Here is a table of points, one per row:
-27  79 -46  22  29 127  -4 -37  23 -18  50 -22   5  16 -23 -33  11   8   4  -9 -12   2 -37 -61
 15 -67   7   3  13 -45   7 -18  -5  -4 -25  52 -13 -19  16  -3 -18  50 -60 -16   5 -16  17   3
  7  -5 -38   9 -85  15  -9  -9  -4  55 -27 -36   5  -3 -22  -3 -10   0  10  11 -26  12   0   6
-11  38  29 -25  23 -40   4   2   5 -55  57  36 -17  18 -10  25 -32 -15  64  -6  -6  -9 -16   3
  7 -28  17  -9  13 -11  13 -19 -25  10 -27  40 -11 -81  34  19 -41  36 -32  -6   4 -14  22   2
-27  -2  13 -52 -16  -2 -22  66  29  -7 -16  35  26  16 -15  20 -11 -24  55  48  -8 -11   5  58
 12 -49  11  -3  15 -80   1 -17 -17   3 -26  40 -11 -35  40   4 -14  38 -40 -11   6 -16   6   5
-39  28  22 -64  16  20 -43  -2   7 -60  17 -45  22  18 -14  32 -11   8 118   9 -28  -9  -7  43
-11 -32  13 -27  15 -80 -80 -28  -4  66  12  36 -24  44  85 -92 -10   2   1 -44   5 -14  -2 -32
 33  34  43 -22   8  39  37  79  22  -3  35  37   4  15 -10 -27 -55 -60  47  21  38 -15  14  53
 12   0  11  -3   0 -32   2  10  -1  -4  20  42  -5 -10 -23   1 -22  -1   1 -11  29 -12   3  25
  11   -8  -36   22   -5   11  -64  -18  -16  127  -23 -101  -15   44    6   -4    3   11   -5  -44  -36   30   -2  -16
-58   8  59 -69  10   6 -17  50   2 -74  34  36  46  16 -21  32 -15 -54 127  39 -16 -13   0  61
-27  -6  43 -61 -19   1 -15  81  23 -18  -3  36  41  15 -18  20 -13 -51  73  67  -6 -12   7  67
 26  52 -39  42  23   0   1  10  46 -11  31   9  -4 -25  -9  28 -11  13 -23   2  25   9 -16  12
 21  35 -58  28  46  12  35 -45  20  -2 -16 -26 -11  13   5  24  35  13 -80  42  -8   6 -11 -47
   9   -5    3   25   20   18   52  -78   -2   -1  -27  -15  -24   28    1   12   67   15 -114   30  -25   10   15    3
 13 -10  20  -2  10 -27  -7  -3  -2  -8  14  41  -5  -6 -25   1 -18  11  -8  -4  15 -11  -1  -1
  0  -5 -22   7 -54   6 -52 -18  -7  91 -28 -50   2  12  -8  11 -10  12  -4   2 -25  22  -7  -5
-50 -10  32 -52   7   4 -13  45   0 -51   2  36  32  17  35  -7 -13 -75  92  25 -10 -13  -1  40
  7 -20  13   1  11 -22 -13 -11  -3  -7   6  43 -15  10   9 -31  -4  25  -8 -12  26 -13  -2 -15
 15 -91  12  30  16 -83  -1 -22  -3  -4  -9  44 -12  -4  26 -10   7  58 -34   0  42 -17   2  -8
-18 -15 -44  18  -5   9   8 -20  -8   6 -19 -49  -2  42  14 -70  32 -25   1 -60 -19 -11  -2 -37
-45  12  43 -61 -11   4 -26  61  10 -39   9  36  37  17 -18  25 -12 -41  92  56 -10 -11  -6  51
   4   89 -110   57   52  100   19  -13   61  -12   57  -47    2   17    3   12    2   16  -15    6   -1   30  -33  -36
  7  27  48 -33  17 -20  11  49  11 -10  32  37   2  15 -51   0 -36 -51  35  25   7 -16 -10  27
-16  -8  44 -61 -40  11 -14  90  39 -11  -6  36  44  12 -36  17 -13 -45  60  74  -4 -11   8  79
 12  20   1  25 -50  23  49 -19  -1  -1 -24  -2  -8 -70   2  35 -21  12 -69  40   1  17  22   6
   5   -7  -76   23  -25   18  -20  -20  -26   61  -23 -127   -4   35    4    2   37   11   -1  -57  -38   24    0  -36
 17 -31 -13  32  66 -24 -10 -52  -2  -5 -14  13 -21  18   3   2  37  36 -82  12  13 -13  -2 -42
-18  14   5 -42 -66  18 -13  63  49  -8 -12  24  36  22 -52  30 -10  -5  59  51 -19  -9   6  63
   9   24    6  -42 -103   34   -5   82   74  -11  -27    1   40    9  -74   25  -15    1   55   79  -24   -2    9   78
  2 -10 -55  20 -49  14  -8 -19 -17  40 -24 -79  -4  20   1 -27  14   2  -1 -35 -31   6  -1 -28
 50  62  15  13 -50  29  37  38  25  -3  -8  58  -4 -27 -54   7 -14 -12 -13   4  20  -6  -3  19
-11  11  28 -15  31 -27   7 -27  -3 -38  37  36 -12  16  18 -29 -21 -45  42  -4   5 -14 -17 -24
 15  23 -26  47  34   3  -7  -7  18 -16  23  34  -4 -12 -16  12   0  16 -27  -3  33  -7 -15  -3
 11  12  14 -14  15 -45  -5  31  12 -10  13  38 -19  14 -36   7 -27  -2  -8   6   8 -15  -1   1
 15 -19   8  26   5 -41  -3 -25 -16   0 -11  59  -9 -10  -1 -13  10  39 -14 -13  20 -16   2 -28
-70 -28  74 -73  17 -36 -46   9  -2 -70  38  37  23  16  40  22 -12 -73 109  37  -5 -13  -6   7
 -34   74  -54   24   51  127  -10  -66    7  -20   50  -26    3   15  -16  -43   26    8    2   -9  -28    9  -43 -100
 -80    2   49  -66   19   -5  -24    9   -3 -101   57   35   25   16   51   28  -12  -70  127    3  -17  -14   -5   16
  10  -14  -71   24   10   20  -12  -19  -20    8  -22 -127  -11   59    7   30   63   11   -3 -109  -52   71    7  -81
 10 -25   8  21  20  18   4 -20 -57   4 -20 -87  -9  -8   4  23  55  12  -5 -13   4  35   2  -1
   3   -9  -75   23  -36   20  -29  -21  -23   64  -25 -127   -4   29    6   11   25    9   -7  -44  -42   37   -2  -30
-36   0  29 -61  -1 -20 -48  58  11 -16 -14  37  18  17 -20  29 -11  -6  67  63  -6  -7  -1  30
-16 -22 -20  -4  -6   7  -7 -15  -3  11 -17 -20   1  26  15 -47   6 -33   2 -35 -14 -12   6  -5
   9  -11  -34   24   17   22  -69  -19   -9   95  -26 -127  -33   81    5   28   73   12    2 -112  -48   56   -2  -11
 22 -11  19   8  13  -7  30  14  -2  -2  26  36  -3  11  37 -42 -21 -42   6 -13  55 -15   3  -2
-19   0  31 -51 -48  24   2  86  35 -10  -4  35  45  15 -19  -8 -13 -68  62  53  -4 -12   6  85
 18  50  38 -22  13 -13  31  63  29  -7  38  36   0  15 -39  12 -46 -35  43  24  14 -12   2  44
 11  52 -26  30  30  37  32 -62   8  -4   7 -34 -28  17   3  -4  36  10 -35   2 -27  31 -16 -89
 13  35  -9  28  19  17  31 -63   4  -4 -14 -14 -27  21   3  -2  42  13 -51   3 -19  19 -11 -54
-24  13   1  -4  11  37 -31  13   4 -38  44  39  13  12 -10 -42 -12  -2   5 -11  34 -10 -14  10
  3   7  16 -25 -99  18 -23  51  51  15 -22 -16  34   4 -81  28 -13   7  30  69 -15  12   0  56
  1  35  24 -29  26 -42 -21   8   2 -62  46  38 -24  16 -32  29 -21   0  33  16   0 -12 -17  -5
 -6 -23  29   6  17 -26   4  39   9 -25  56  36   5 -48  15 -13 -20   7   3  -8  73 -14  -3  80
 25  -3  -3  29 -39  13  25 -23 -56  -2 -27 -40  -8 -40   1   5  37  30   1 -16  15  12  13 -37
   8    9   16   22  -67   19   29   -9  -14    1  -24   25   -5 -125    2   34  -31   17  -65   28    0   21   20    7
-24 -17  15 -40  -9  24  29  64   4  -7  -4  37  29  24  62 -73 -11 -91  46   8   5 -13   2  70
 14  33  -9  29  22  20  20 -70   1  -4 -12 -11 -27  20   4   3  43  12 -45  -3 -20  20 -11 -65
 12  55 -17  27  23  39  24 -54   8  -6  -6 -15 -20  19  -5   9  23  20 -38  -1 -20  30 -18 -71
  14   18   -7   42   14   -5   18   17   13    1   21   28   -6 -101   -7   35  -18   12  -34   -1   29    5   -9   23
 12 -17  10  25  14   5  14 -18 -56   1 -24 -23  -7  -3   2 -11  70  41  -2 -12   8  19  -1  -6
   8  -66    8   25   18   21    8  -19  -11   -1  -23 -127  -28   26    2   31   61   10   -5  -38    4   40   43  -92
   9   19  -21  -21 -104   28   -7   32   45   16  -26  -41   29    1  -66   28  -12    7   36   56  -28   19    1   49
-11 -47  14  25  20 -14 -21   9   2 -14  23  36  -7   8  52 -46   4  41 -11  -7  59 -14  -3  11
  8  29  -3  25  14  22   9 -35  -1  -6   4  13 -18  21  -2 -21  21   8 -14 -11   1   5 -16 -57
  -7  -51   40   -6   16  -97   17  -10  -16    2   54   36    2 -105   74   -1  -22   13    8  -10   43  -12   -2  102
  8 -31  19 -23  15 -90  13 -17 -26  10  16  35  -8 -75  43  16 -32  14  -5 -11   8 -18   0  20
 12  53 -19  30   6  19  36 -44  12  -3  -1 -17 -12  15   3  14  20  12 -35   2 -13  31 -11 -55
-36 -18 -24   8  12 -11   7 -27  -5  12 -16  27  -1  61  66 -98  44 -34   1 -81  -8 -12  -2 -51
-29  29  12 -55 -25   9 -38  50  30 -23 -15  23  25  16 -46  32 -12   7  73  65 -20   5  -6  32
 11 -45  12   7  14  13  14 -16 -24  -1 -27  54  -5 -63   6  26 -30  46 -43   5   8 -21  39   8
 46  10  28  -6 -12  -4  31  67  31  -1  15  40  -4  -1 -35 -17 -55 -42   2  15  53 -10  18  50
  10  -76    9   26   16  -49   21  -18   -6    3  -26   38   -6  -78   10   17    3  107 -127    8    0  -47   -2    7
   6  -16  -84   22   16   25   10  -17  -51    1  -24 -127  -17   77   -1   32   72   10    2 -120  -52   45   28 -118
-50 -26  41 -37  12 -11  -9   5   3 -14   7  29  28  21  82 -73 -13 -77  48   3   2  -8  -4  12
 16  19  13  25 -24  -1 -11 -11   4  -1 -19  45 -14 -22  -1  27 -21   4 -59  -3   6   1  -6  -8
 22  55 -69  41  49  24  34 -39  28  -4   3 -21 -12  17   3  18  34  12 -48  24  -5  10 -19 -59
   2  -12  -47   18  -66   13  -47  -22  -13   84  -28 -105   -2    9   -1   20  -10    9  -10   -5  -35   40   -2   -5
 56  59  31  -9 -56  10  36  87  63  -5  -7  51   3  -8 -96  16 -42 -28  -5  29  25 -12   7  58
 18  16 -10  48  31 -24   0  -3  12  -6   9  44  -6 -19  -8   9   0  23 -35   3  31 -12 -13  -1
 22  -1  10  26   1  10   8 -39  -1  -2 -28  14  -7   5   4  19  17  19 -66   8  -3   9   5 -11
 27  71  47 -28   0   7  28  71  69  -4  40  43   6  16 -81  30 -53 -24  39  43   7 -10   4  59
 22  42  30 -17  -8 -25  16  65  44  -5  23  38  -4  13 -75  21 -40 -25  15  28  12 -13  -3  43
 17  15   9  26 -34  -2  15 -16 -17  -5 -21  54 -10 -32  -4   5   0  19 -34  -9  12  -1   1 -16
 15 -46   9   3  15  11  16 -17 -24  -4 -26  58 -10 -49   8  22 -29  55 -63  -4   9 -25  41   8
 10 -11   7  30  -3 -24   1 -30 -19  -1 -13  47  -8 -18   4  -7   8  20 -22 -13  18 -11  -6 -26
-35  -7  12 -20  15  27 -23  13   0 -58  48  36  21  16  44 -55 -17 -11   8 -11  47 -11  -3  18
  9  -3  19 -10  19 -46   0   9  -8 -18   8  42 -26  12  -6 -23 -17 -10  -5  -2   1 -18 -12 -11
   3  -16   12   20  -49   20   24  -16  -31   -3  -21   45   -6 -115    0   27  -27   13  -93   18    4  -13   39   12
 11  23   3  25 -26  16  31 -19   2   0 -16  17  -7 -14   4  22  -8   9 -48   1   5  10   3 -14
-10 -12 -35  16 -25   7   4 -20 -19  17 -19 -35  -5  30  19 -56  22 -15   4 -43 -25 -10  -1  -9
 21 -22   7  40  22 -53  -3   1   2  -4   1  44  -7 -28 -10  14 -10  29 -37   7  43 -20   0   7
-16 -19  -7 -27 -25   6   7  37   6   5 -15  37  19  25  32 -54 -11 -59  16  15  -4 -14   4  44
-16 -26   7 -24  -7   5  -3  16   5  -1 -15  31  19  14  18 -40 -16 -55  10  14   0  -9  10  42
  2 -38  18 -19  19 -82   5  -8  -7  -8   8  38  -7 -31  54 -15 -26  10  -3 -11  15 -18  -4  15
  9  -6  18 -11  17 -49  -2   8   0  -7  22  37 -14  13 -15 -18 -24  -8  -6  -1  11 -16  -6 -12
 13   8  12  19 -16  -2  -4 -22 -32  -2 -32  36  -7 -44   4  18   5  10 -41  -6  10  -5  -6  -4
 20  47  13   1 -26 -25  -9  42  39  -8 -34  58 -21  -4 -40  20 -15  14 -42   3   6  -8  -8   5
  1  -5  17 -35 -67  60  29  81  45  -3 -12  31  23   8 -16 -26 -18 -95  55  48 -11 -13  12 108
 -54  127 -116   24   52  127   -1  -42   50  -18   98  -76   38   17  -52  -40    7   11    7   -7  -44   37  -68  -79
   9  -10  -74   22  -15   20  -36  -20  -56   40  -25 -127  -12   33    2   30   32    8   -1  -63  -49   72   10  -22
  1  -9 -29   7 -56  13 -26 -13  -6  49 -25 -47   8   4 -13   6  -9   7   6  14 -30  15  -1  -2
   7  -11  -49   18  -30   18  -59  -19  -21  124  -25 -109  -11   24    4   20   -6   11   -8  -27  -35   52   -1  -10
   7   -9  -82   23  -22   20  -21  -19  -32   70  -24 -127   -6   45    3   15   53   12    1  -78  -48   48   -1  -24
-11  26  10  -9   0  22 -21  17  11 -29  52  38  10   7 -42 -24 -18 -10   8 -11  33 -11 -17  31
-46 -17  40 -60   8  -7 -40  39   2 -32   5  36  29  16   4  21 -12 -39  74  46 -10 -11   0  25
 -7 -56  12   2  15 -34 -36 -29  -5 -15 -10  39 -28  20  59 -57  20  28 -22 -25  16 -13  -2 -27
  10  -52   18   33   -4   12   21  -15  -29   18  -25   64   -7 -127    0   34  -32   53  -76   29   13  -45   33    9
 16 -55   9  13  16  -7  14 -22 -12   4 -22  52  -7 -31  15  18 -24  48 -49  -7   7 -17  20   4
-36 -30  25 -36   6  -1 -10  25  -1  -8  -4  37  30  21  46 -58 -12 -67  38   6  -1 -12   2  23
   7  -11  -78   22   16   22  -35  -19   -9   77  -25 -127  -16   60    3   28   70   12   -1  -92  -61   74   -1  -13
  5  45  55 -28  26   4  -6  15   7  -9  74  38  -4  11 -30  33 -49  -1  37  21  -5  -7  -5   6
 10 -46  10  12  14   5  13 -18 -17  -2 -24  56  -9 -27   3  20 -15  40 -42   0   8 -16  31   2
-38 -27  31 -47   6 -21 -28  30  -1  -7   4  36  29  18  28 -20 -14 -56  46  20   0 -13   2  24
  8  62  43 -17  27  -5  22  39  16  -9  39  36  -7  19 -47  32 -36 -18  35  19   8  -7  -6  16
  10  -13  -65   24   10   23    5  -18  -75    1  -26 -127   -9   59    3   31   60   11    0  -94  -42   44   30  -71
  5   6  17 -12  23 -35  -9  -6  -1 -16  16  37 -20  14 -18 -20 -18 -10  -1  -1   5 -16 -14 -22
 18 -35  15 -15  16 -55  -2  -9 -18  -1  -7  41 -14 -39  10  17 -26  20 -16  -4  12 -16  10   8
 31  29  30 -29  -1  -6  26 101  46   0   3  39   4  11 -53  -8 -37 -48  21  24  21 -13  13  55
  9 -29  16  18  20 -35  22 -33  -4  -9  19  35  -8  19  45 -48   4 -12  -3 -16  42 -12  -1 -46
 10  -8   6  25 -22  20 -30 -20 -56  -1 -25 -68 -11 -52   3  32  11  11 -16  -8   0  36  -4   0
 10 -23   8   7  15  18  20 -17 -26   2 -25  45  -6 -90  16  28 -40  63 -82 -10  -1 -23  24   6
 10 -39   7  28  19   8   9 -19 -27   1 -16 -33  -9  32   4 -14  78  39   1 -20  10   4  -1  -9
 21 -30   9  25  14 -18  19 -25 -11  -3  20  43  -6  11  21 -46  17  14  -1 -25  43 -13   1 -43
 10 -16   5  29  10 -28  18 -26 -29  -2 -15  41  -5   4   4 -25  57  55  -2 -16  21 -11  -2 -30
 22 -17  -2  24  -6  11  22 -19 -64  -1 -17 -27  -3 -28   0 -11  53  44   0 -29  18  -1  10 -53
 22  46 -78  23  54  16  66 -64  24  -3 -21 -48 -20  13  12  25  49  12 -99  67 -24  17   0 -73
 -9 -19  24 -38  17 -50   2  -3 -13 -22  43  36   9 -39  39 -17 -24 -14  13 -10  29 -14  -3  78
 13 -25   7  29  15 -31  20 -38 -21  -3   2  57  -6   1   3 -22  39  36  -1 -19  29 -13   0 -53
 27  51 -72  37  30  13  47 -21  41  -3  -9 -21  -8  -1   5  34  17  11 -53  42  -3   9  -4 -44
  -8  -12  -55   22   14   -5   11  -21   -7   48  -22  -67   -6   82    9  -79   84   11    0 -102  -32   -9   -4  -76
-19 -18  -9 -18 -41  -9  -3  16   0  24 -18  31  14  23   8 -46 -12 -40  14   6  -2 -13   0  21
-54  14  36 -68  12  27   3  52   4 -42  34  33  49  16  -4  31 -17 -74 127  30 -32 -12   4  68
 12  32 -18  25   7  24  45 -67   4  -2 -25 -37 -13  18   8  27  34  12 -75  40 -30  33   5 -24
  2  -6 -39  10 -56  10 -41 -19 -12 100 -26 -63   0  12  -4  11 -10  10  -3   0 -33  32  -6  -6
-34  37  -2  -9  15  80 -35   1   9 -77  61  32  24  14 -49 -28 -16 -11  17  -8  21 -15 -23  -1
 19 -78  17  34  15 -94  12 -11  -7  -3 -22  50  -8 -50   5  21 -13  58 -53  19  37 -30  13   7
-45  34  11 -65   4  13 -36  33  14 -67  28 -33  31  15 -37  34 -16  11  96  43 -16   6  -9  47
-62 -21  64 -59  13 -12 -21   4  -3 -55  28  33  30  13  57 -33 -10 -86 106  27  -7 -11  -3   8
  11  -24   44    3   18 -127   22  -16  -22  127  -19   35   -5 -127  100   26  -29   35  -39  -10    0  -13   -3    9
 11 -15   9  29   4 -17  11 -32 -31  -1 -14  44  -7 -17   3  -5  28  39  -6 -14  22 -12   5 -36
Along one direction, these points spread out more than along any other. For each point below, how far along it does it lie, from 0 to 9? The average is between 4 and 5, and the first point in the table lies past the average.
 12  53 -19  30   6  19  36 -44  12  -3  -1 -17 -12  15   3  14  20  12 -35   2 -13  31 -11 -55 6
 11  12  14 -14  15 -45  -5  31  12 -10  13  38 -19  14 -36   7 -27  -2  -8   6   8 -15  -1   1 4
 16 -55   9  13  16  -7  14 -22 -12   4 -22  52  -7 -31  15  18 -24  48 -49  -7   7 -17  20   4 5
-24  13   1  -4  11  37 -31  13   4 -38  44  39  13  12 -10 -42 -12  -2   5 -11  34 -10 -14  10 4
 -6 -23  29   6  17 -26   4  39   9 -25  56  36   5 -48  15 -13 -20   7   3  -8  73 -14  -3  80 3
 12  55 -17  27  23  39  24 -54   8  -6  -6 -15 -20  19  -5   9  23  20 -38  -1 -20  30 -18 -71 6
  10  -13  -65   24   10   23    5  -18  -75    1  -26 -127   -9   59    3   31   60   11    0  -94  -42   44   30  -71 8
   7  -11  -49   18  -30   18  -59  -19  -21  124  -25 -109  -11   24    4   20   -6   11   -8  -27  -35   52   -1  -10 7
 15 -91  12  30  16 -83  -1 -22  -3  -4  -9  44 -12  -4  26 -10   7  58 -34   0  42 -17   2  -8 5
 11 -15   9  29   4 -17  11 -32 -31  -1 -14  44  -7 -17   3  -5  28  39  -6 -14  22 -12   5 -36 5
  3   7  16 -25 -99  18 -23  51  51  15 -22 -16  34   4 -81  28 -13   7  30  69 -15  12   0  56 3
   2  -12  -47   18  -66   13  -47  -22  -13   84  -28 -105   -2    9   -1   20  -10    9  -10   -5  -35   40   -2   -5 6
-10 -12 -35  16 -25   7   4 -20 -19  17 -19 -35  -5  30  19 -56  22 -15   4 -43 -25 -10  -1  -9 6
  1  35  24 -29  26 -42 -21   8   2 -62  46  38 -24  16 -32  29 -21   0  33  16   0 -12 -17  -5 3
-34  37  -2  -9  15  80 -35   1   9 -77  61  32  24  14 -49 -28 -16 -11  17  -8  21 -15 -23  -1 4
-19   0  31 -51 -48  24   2  86  35 -10  -4  35  45  15 -19  -8 -13 -68  62  53  -4 -12   6  85 2
 50  62  15  13 -50  29  37  38  25  -3  -8  58  -4 -27 -54   7 -14 -12 -13   4  20  -6  -3  19 4
  2  -6 -39  10 -56  10 -41 -19 -12 100 -26 -63   0  12  -4  11 -10  10  -3   0 -33  32  -6  -6 6
 10 -23   8   7  15  18  20 -17 -26   2 -25  45  -6 -90  16  28 -40  63 -82 -10  -1 -23  24   6 5
   9  -10  -74   22  -15   20  -36  -20  -56   40  -25 -127  -12   33    2   30   32    8   -1  -63  -49   72   10  -22 7
-35  -7  12 -20  15  27 -23  13   0 -58  48  36  21  16  44 -55 -17 -11   8 -11  47 -11  -3  18 3
   5   -7  -76   23  -25   18  -20  -20  -26   61  -23 -127   -4   35    4    2   37   11   -1  -57  -38   24    0  -36 7
  0  -5 -22   7 -54   6 -52 -18  -7  91 -28 -50   2  12  -8  11 -10  12  -4   2 -25  22  -7  -5 6
 22 -17  -2  24  -6  11  22 -19 -64  -1 -17 -27  -3 -28   0 -11  53  44   0 -29  18  -1  10 -53 6
-54  14  36 -68  12  27   3  52   4 -42  34  33  49  16  -4  31 -17 -74 127  30 -32 -12   4  68 1
 14  33  -9  29  22  20  20 -70   1  -4 -12 -11 -27  20   4   3  43  12 -45  -3 -20  20 -11 -65 6
 27  71  47 -28   0   7  28  71  69  -4  40  43   6  16 -81  30 -53 -24  39  43   7 -10   4  59 2
 10 -46  10  12  14   5  13 -18 -17  -2 -24  56  -9 -27   3  20 -15  40 -42   0   8 -16  31   2 5
 22  -1  10  26   1  10   8 -39  -1  -2 -28  14  -7   5   4  19  17  19 -66   8  -3   9   5 -11 5
 22 -11  19   8  13  -7  30  14  -2  -2  26  36  -3  11  37 -42 -21 -42   6 -13  55 -15   3  -2 4
-11 -47  14  25  20 -14 -21   9   2 -14  23  36  -7   8  52 -46   4  41 -11  -7  59 -14  -3  11 4
   3  -16   12   20  -49   20   24  -16  -31   -3  -21   45   -6 -115    0   27  -27   13  -93   18    4  -13   39   12 5
 12  20   1  25 -50  23  49 -19  -1  -1 -24  -2  -8 -70   2  35 -21  12 -69  40   1  17  22   6 5
-11  38  29 -25  23 -40   4   2   5 -55  57  36 -17  18 -10  25 -32 -15  64  -6  -6  -9 -16   3 3
-19 -18  -9 -18 -41  -9  -3  16   0  24 -18  31  14  23   8 -46 -12 -40  14   6  -2 -13   0  21 4
 11  52 -26  30  30  37  32 -62   8  -4   7 -34 -28  17   3  -4  36  10 -35   2 -27  31 -16 -89 7
  10  -14  -71   24   10   20  -12  -19  -20    8  -22 -127  -11   59    7   30   63   11   -3 -109  -52   71    7  -81 8
  7  27  48 -33  17 -20  11  49  11 -10  32  37   2  15 -51   0 -36 -51  35  25   7 -16 -10  27 2
-36 -18 -24   8  12 -11   7 -27  -5  12 -16  27  -1  61  66 -98  44 -34   1 -81  -8 -12  -2 -51 6
 22  46 -78  23  54  16  66 -64  24  -3 -21 -48 -20  13  12  25  49  12 -99  67 -24  17   0 -73 7
 26  52 -39  42  23   0   1  10  46 -11  31   9  -4 -25  -9  28 -11  13 -23   2  25   9 -16  12 5
-11  26  10  -9   0  22 -21  17  11 -29  52  38  10   7 -42 -24 -18 -10   8 -11  33 -11 -17  31 3
 56  59  31  -9 -56  10  36  87  63  -5  -7  51   3  -8 -96  16 -42 -28  -5  29  25 -12   7  58 2
-16 -26   7 -24  -7   5  -3  16   5  -1 -15  31  19  14  18 -40 -16 -55  10  14   0  -9  10  42 3
 20  47  13   1 -26 -25  -9  42  39  -8 -34  58 -21  -4 -40  20 -15  14 -42   3   6  -8  -8   5 4
  2 -10 -55  20 -49  14  -8 -19 -17  40 -24 -79  -4  20   1 -27  14   2  -1 -35 -31   6  -1 -28 6
-70 -28  74 -73  17 -36 -46   9  -2 -70  38  37  23  16  40  22 -12 -73 109  37  -5 -13  -6   7 2
 13 -25   7  29  15 -31  20 -38 -21  -3   2  57  -6   1   3 -22  39  36  -1 -19  29 -13   0 -53 5
 21  35 -58  28  46  12  35 -45  20  -2 -16 -26 -11  13   5  24  35  13 -80  42  -8   6 -11 -47 6
 16  19  13  25 -24  -1 -11 -11   4  -1 -19  45 -14 -22  -1  27 -21   4 -59  -3   6   1  -6  -8 5
 22  55 -69  41  49  24  34 -39  28  -4   3 -21 -12  17   3  18  34  12 -48  24  -5  10 -19 -59 6
 19 -78  17  34  15 -94  12 -11  -7  -3 -22  50  -8 -50   5  21 -13  58 -53  19  37 -30  13   7 4
-38 -27  31 -47   6 -21 -28  30  -1  -7   4  36  29  18  28 -20 -14 -56  46  20   0 -13   2  24 3
  7 -28  17  -9  13 -11  13 -19 -25  10 -27  40 -11 -81  34  19 -41  36 -32  -6   4 -14  22   2 4
  9 -29  16  18  20 -35  22 -33  -4  -9  19  35  -8  19  45 -48   4 -12  -3 -16  42 -12  -1 -46 5
   6  -16  -84   22   16   25   10  -17  -51    1  -24 -127  -17   77   -1   32   72   10    2 -120  -52   45   28 -118 8
 22  42  30 -17  -8 -25  16  65  44  -5  23  38  -4  13 -75  21 -40 -25  15  28  12 -13  -3  43 3
 15 -19   8  26   5 -41  -3 -25 -16   0 -11  59  -9 -10  -1 -13  10  39 -14 -13  20 -16   2 -28 5
 33  34  43 -22   8  39  37  79  22  -3  35  37   4  15 -10 -27 -55 -60  47  21  38 -15  14  53 2
 15 -46   9   3  15  11  16 -17 -24  -4 -26  58 -10 -49   8  22 -29  55 -63  -4   9 -25  41   8 5
   9   19  -21  -21 -104   28   -7   32   45   16  -26  -41   29    1  -66   28  -12    7   36   56  -28   19    1   49 4
  2 -38  18 -19  19 -82   5  -8  -7  -8   8  38  -7 -31  54 -15 -26  10  -3 -11  15 -18  -4  15 4
  11  -24   44    3   18 -127   22  -16  -22  127  -19   35   -5 -127  100   26  -29   35  -39  -10    0  -13   -3    9 5
-29  29  12 -55 -25   9 -38  50  30 -23 -15  23  25  16 -46  32 -12   7  73  65 -20   5  -6  32 3
 -9 -19  24 -38  17 -50   2  -3 -13 -22  43  36   9 -39  39 -17 -24 -14  13 -10  29 -14  -3  78 3
   9  -11  -34   24   17   22  -69  -19   -9   95  -26 -127  -33   81    5   28   73   12    2 -112  -48   56   -2  -11 8
-39  28  22 -64  16  20 -43  -2   7 -60  17 -45  22  18 -14  32 -11   8 118   9 -28  -9  -7  43 3
   7   -9  -82   23  -22   20  -21  -19  -32   70  -24 -127   -6   45    3   15   53   12    1  -78  -48   48   -1  -24 8
-27  -6  43 -61 -19   1 -15  81  23 -18  -3  36  41  15 -18  20 -13 -51  73  67  -6 -12   7  67 2
   8  -66    8   25   18   21    8  -19  -11   -1  -23 -127  -28   26    2   31   61   10   -5  -38    4   40   43  -92 7
-11  11  28 -15  31 -27   7 -27  -3 -38  37  36 -12  16  18 -29 -21 -45  42  -4   5 -14 -17 -24 4
 -34   74  -54   24   51  127  -10  -66    7  -20   50  -26    3   15  -16  -43   26    8    2   -9  -28    9  -43 -100 6
  -8  -12  -55   22   14   -5   11  -21   -7   48  -22  -67   -6   82    9  -79   84   11    0 -102  -32   -9   -4  -76 7
